rotation steps, each row followed by its count of steps
The counts run from 0 to 590.
[  9  29  14  28  21  -1   3   9  -4   6 -17  18 -17  10  17  -8 -17  20
  -3 -10   3   3  -7   8  -1  -1   6 -26  -3  -1 -21   6] => 381
[ 15  12   7  14  21 -13 -24 -15 -11  18  12  -8  -5   1  22 -12  -9   5
 -30  -3  -5  10  -2   1   6  -6   3  17 -18 -19  -6  10] => 0
[  5  37  -4  23  19   9 -19  -1  -5  11  -1  11 -15   0  17 -22  -5   7
 -31   5  -1  -5 -10  -6  -3   3   7  16  -7 -10  -8  -9] => 506
[ -1  29  16  18  29   0 -10  12   3   8  -1  15 -12  22  25 -10  -4  17
 -23  -6  -4  -1  -7   2   4  -8   6  -2 -18  -7 -17   0] => 77
[  1  30  13  24  25   1   4  14   0  19   0  13 -14  14   7 -15   5  10
 -20   2 -11 -12  -8  -3  -4   0  25   0 -11 -13 -12   2] => 78
[ 14  28   2  34  14  -3  10  -2  -6  17 -11   5 -15 -11  -1 -12 -14  11
  -3   6  -3  -4  -5  -2 -10  12  33 -21   8 -12  -9   2] => 357
[  3   5  21  11 -10   7   7 -27  14  14  10 -20 -11   5  14  -8  21   7
 -17  18  -8 -18 -10  13   3 -10  19  16 -18  25   5  12] => 570
[  8  24   5  19   8  -2  -2 -22 -14   0 -18  13 -12  12  25 -21 -14  20
  11 -10   5   7  -8  -1   9  -2   4 -11   7  20 -23  -3] => 363
[ 36   7  34  25   5   5  14 -17  -5   4  -4  -8 -14  -2  -3   6   6   7
  -3  -3  24  -4   0  13  -5 -10  -3 -16  -2  18 -14  18] => 586
[  7  19  20  23   9  13  -6 -17  -6  -3  -2  14 -12  13  20 -20   1  15
  -7 -14   5  -7 -15   5  11  -7 -11   2   1  23 -25  -4] => 236
[  5  20   6  29 -11  -5  15 -16  -8   6 -18  11 -14  22  12 -29  -3   9
  10   0  -9 -11 -16  -6  -4  -8  27  -9   4   9 -15   7] => 389
[ -8  27  15   3  23  15  -2  -4  16  11   5  -9 -14  -4  28   2   3  18
 -23  12 -13 -12   6  17  -1   0  17   2 -19  12  -5   8] => 223
[ 18  22   0  34  -7  -1  -6 -27  -6  16  -5   8 -10   3   3 -27   0  12
 -10  16   2  -9 -14  -9  14  14  22   0  10   6  -2 -12] => 361
[ -3  27   8  -7   6  15   1 -28   8  10  -3  -8  -9   2  30  -2   7  16
 -11  22  -1 -10   7   7  -3   4  12   8 -11  34  -3   0] => 519
[ 21   1  11  42 -10  -8   0  -2   5  14   6  -9 -14  -4   2 -17   7   3
 -31   7  13  -8 -19  15  12  -9   9   4 -14 -11   4  18] => 580
[ 18  21  -1   7  -8   3   8 -37 -10  19  -9 -20 -10  -5   3  -7  10  -1
 -12  20   2 -11   2  -6 -18  -2  26  15  -4  19   9   6] => 165
[  2  22  -7  14  -3  -8   4 -13  12  19 -12 -12 -17  -3  17  -1  -9  15
 -11  31  -3  -7   5   7  -1  10  36 -13  -9  -6  14  14] => 47
[ 31  16  19  17  23  -8  -6 -25 -10  28   8 -11  -6  -9  -7  -3   5   2
 -25  16   7  -1   1  -6  -2  11  22   4  -6 -11  -5  -1] => 5
[  9   8   7  32   0  -8   4  -1  17  24   3  -2 -11  13   7  -8   8  11
 -29  25   3 -10  -9  13  16   2  23  -4 -16 -10   6  11] => 402
[  9  16  12  20  16  -5 -12  -3  15  13  -4   4 -10   7  33   5  -9  27
 -23  15  14   8  -1  20  22  12   0 -18 -17   3  -6   4] => 377
[ 34  18  10  17  14 -12 -16 -31 -25   7  -2   2  -8   3  16 -13 -12   9
 -13  -9  21  14   0  -5   8  -5 -10   0   0   7 -18   0] => 8
[  1  12   6  30  -1  -7  -6   5   2  18   3   8 -14  19  12 -18   7   6
 -33   6  -3  -8 -15   2   8 -12  12  12 -20 -15  -4   8] => 101
[ 25  11  17  -2  -4  -3   8 -34  -8   8  -8 -17 -10  11  21   6   8   4
  -5   4  20   4  10   3  -9 -14   0   0 -11  34  -7  11] => 140
[ 21  34   8  12  33   0  -9  -6 -22   7 -10   3 -14   1  15  -5 -11   5
 -19 -13  14  12   7  -6 -18  -9  -5  -1  -9   2 -18  -2] => 482
[  7  17  21  23  27  -3  -9   2  -4  14   4  16  -8  22  22 -13   1  15
 -22  -7   3   0 -11   3  13  -8   0   1 -16  -8 -21   3] => 405
[ 18   4  22  15  13  -9 -12  -4   6  20  10  -2  -7  20  14  -1   8   6
 -38   8  16   0  -6   5  14  -5  -2   6 -27  -6  -4   8] => 428
[  0  17  22   2   9   4   8 -27   7  19   2  -3  -8  21  11  -6  13  15
  -3  21 -12 -15   3   1   7   0  31   2  -9  24  -6  -1] => 392
[ 15  12   5  36  -6  -1   3 -11   4  17  -2  14 -11  19  -4 -20  10   7
 -19  16   8 -14 -20  -5  15   3  17  -2  -1   4  -7  -9] => 83
[  4  13  -9  20 -24  -9   5 -27   5   7 -20   4 -10  16  28 -13  -6  19
   3  12   7  -5  -6  11  14  -5  17 -11  -4  22  -3   6] => 66
[ -3  24 -19  22 -24   3  -1 -18   9   6 -14  -6 -14   0  24 -16  -4  11
 -10  23   1 -10  -7   9   7  -6  20   4  -8  13  10   8] => 521
[ 13  10   9  42  -3  -3   1   9   2   5  -7   7 -18   2  18 -15 -11  15
 -16 -12   5   3 -16  22   8 -15   1  -9 -12  -6 -11  23] => 253
